In the data rows, 128 means zero.
Some points, one per row:
"085 014 103 036 100 166 116 118"
"107 063 137 060 142 138 146 126"
"178 069 117 144 107 141 082 114"
"211 138 141 203 066 126 084 074"
"103 114 126 082 136 156 133 121"
"098 100 136 073 129 152 125 150"
"115 159 139 137 146 092 130 127"
"125 146 130 126 120 117 130 129"
"118 113 128 072 122 160 092 136"
"076 081 118 039 173 154 090 132"
"102 133 127 141 150 083 188 144"
"134 126 152 172 129 120 159 139"
"109 181 148 124 154 090 170 147"
"163 150 116 158 082 093 125 097"
"126 171 149 164 125 107 125 143"
"131 103 149 098 138 159 059 132"
"179 181 148 173 106 100 159 128"
"135 224 178 174 132 033 225 177"
"255 149 121 243 060 075 070 071"
"122 151 122 136 150 157 128 140"
"192 157 142 219 116 140 047 110"
"069 087 094 066 171 151 142 132"
"101 076 134 105 096 162 141 141"
"208 179 138 194 088 072 111 115"
"072 140 116 078 142 129 151 159"
"164 158 129 166 128 106 108 125"
"041 178 133 105 185 117 162 169"
"186 141 132 106 090 100 121 116"
"126 216 167 168 136 083 200 169"
"159 193 191 137 078 096 134 153"
"081 160 110 155 176 132 155 143"
"175 074 073 163 100 138 065 059"
"123 064 054 090 161 137 100 077"
"091 085 125 149 157 117 162 142"
"145 180 143 171 128 125 166 162"
"102 089 137 081 116 167 121 142"
"201 107 147 133 077 140 062 090"
"186 104 113 161 111 151 145 117"
"209 193 133 207 060 053 153 101"
"070 135 120 080 158 169 138 137"
"099 133 128 086 132 118 108 111"
"152 096 081 128 107 132 119 128"
"183 106 153 178 129 135 112 118"
"209 083 103 170 089 098 074 081"
"160 094 132 177 112 132 110 100"
"081 110 122 030 150 141 182 148"
"224 114 109 252 089 096 116 085"
"196 047 124 108 085 160 089 092"
"129 116 109 110 145 146 122 119"
"155 140 110 153 150 105 131 116"
"130 171 169 145 110 087 081 126"
"152 084 133 125 118 154 125 133"
"177 145 129 202 135 142 075 093"
"116 184 166 127 147 100 163 159"
Then 40 other points, each followed by its number:
"108 137 118 096 118 118 150 132" 0
"113 095 130 101 132 164 156 146" 1
"095 164 144 118 132 124 125 162" 2
"134 198 131 169 119 095 178 161" 3
"230 130 126 231 107 134 056 081" 4
"196 193 149 233 091 103 159 148" 5
"134 042 102 129 081 139 058 069" 6
"129 169 161 121 141 131 132 173" 7
"211 055 118 116 059 173 038 075" 8
"096 123 117 111 139 146 171 129" 9
"099 220 173 160 171 071 239 186" 10
"097 187 068 135 210 093 150 127" 11
"191 091 093 140 116 153 074 087" 12
"202 137 114 169 079 141 083 080" 13
"124 152 130 134 171 124 162 139" 14
"175 099 103 142 099 135 119 119" 15
"107 069 062 091 104 145 103 106" 16
"139 144 158 155 123 142 107 140" 17
"184 128 134 160 103 124 129 124" 18
"192 154 138 148 089 101 120 116" 19
"131 166 158 178 115 078 162 132" 20
"167 112 134 133 105 104 123 122" 21
"110 125 106 133 163 132 189 162" 22
"010 000 085 000 176 218 096 118" 23
"072 057 115 104 167 169 131 154" 24
"137 084 137 097 109 168 096 123" 25
"243 077 096 175 061 140 046 067" 26
"064 089 085 083 185 148 135 116" 27
"208 116 114 172 087 115 080 088" 28
"043 101 164 073 169 164 121 168" 29
"184 116 113 149 078 133 081 099" 30
"119 112 135 078 117 134 130 124" 31
"141 177 115 182 156 110 179 145" 32
"180 106 122 160 116 154 083 110" 33
"110 109 087 102 129 147 121 103" 34
"138 107 135 093 129 158 074 142" 35
"147 069 112 129 126 170 067 110" 36
"074 097 136 067 090 169 107 128" 37
"145 075 142 083 129 157 116 133" 38
"174 123 099 137 074 074 149 085" 39
Which two of these numbered points are nearest to each point below, ignoring the 2 directions in which the first points spread most? Their numbers follow each, nearest first.
"176 144 053 156 146 102 072 073" > 11 27
"000 191 197 024 213 105 179 210" > 35 29
"078 149 143 090 140 139 121 163" > 2 35
"116 127 163 069 098 142 088 138" > 8 37
"158 097 125 179 121 134 131 136" > 24 10
"144 098 147 106 118 117 161 131" > 21 38
"143 161 129 170 115 085 167 144" > 15 3
"137 138 169 106 152 137 123 144" > 7 38
"190 134 100 179 122 087 131 120" > 15 22
"073 089 137 074 094 172 099 132" > 37 2
"112 076 110 091 149 174 082 125" > 36 33
"076 109 122 060 186 157 167 137" > 14 12
"195 179 158 174 106 100 168 145" > 18 38
"100 125 115 148 148 124 167 151" > 22 24
"087 082 076 102 127 149 144 105" > 16 34
"059 177 170 065 131 102 199 192" > 31 8
"149 143 148 132 110 094 150 129" > 21 31
"153 120 109 130 129 143 074 111" > 12 36
"124 185 170 165 067 102 160 150" > 37 25
"219 144 104 234 052 090 150 080" > 9 15
"050 110 111 061 145 155 136 161" > 30 2
"162 102 033 141 132 126 039 046" > 11 27
"116 098 094 057 118 138 121 102" > 0 19
"147 136 099 160 156 130 129 144" > 32 14
"161 055 122 119 108 176 131 116" > 1 18
"068 074 121 126 167 130 153 128" > 24 23
"086 113 146 082 099 156 110 135" > 37 8
"196 090 113 185 097 122 103 096" > 10 15
"164 071 118 111 094 152 076 096" > 31 30
"094 133 132 105 144 162 147 147" > 33 36
"175 233 149 242 124 058 192 136" > 9 32
"132 116 109 109 115 167 089 098" > 13 30
"128 113 117 140 172 170 069 107" > 4 36
"092 072 106 051 151 168 101 115" > 28 12
"232 162 135 195 050 086 082 080" > 31 19
"178 089 145 120 129 145 104 105" > 38 18
"000 092 193 006 190 195 139 193" > 29 17
"129 108 076 122 127 149 120 102" > 34 3
"202 105 127 172 051 110 084 066" > 31 0
"124 037 130 086 107 165 103 140" > 38 25
"028 221 138 091 181 075 231 173" > 34 0
"169 166 166 159 138 107 128 147" > 7 38
"147 113 120 121 109 114 133 129" > 21 26
"165 154 133 122 090 094 096 099" > 31 19
"128 134 171 121 157 119 126 154" > 38 7
"157 102 079 194 125 126 085 086" > 27 23
"132 124 120 111 159 171 049 113" > 4 35
"058 097 120 016 138 153 136 151" > 31 19
"116 084 138 094 120 161 107 127" > 25 17
"072 156 094 117 218 148 118 136" > 11 4
"146 034 106 116 134 208 026 073" > 4 36
"118 122 110 105 169 131 135 124" > 14 12
"157 127 145 142 048 102 126 128" > 37 31
"055 228 169 105 169 112 206 185" > 13 33
"159 051 089 156 119 173 076 093" > 24 32
"084 135 138 144 204 145 151 138" > 4 14
"168 112 121 118 106 123 112 110" > 19 26
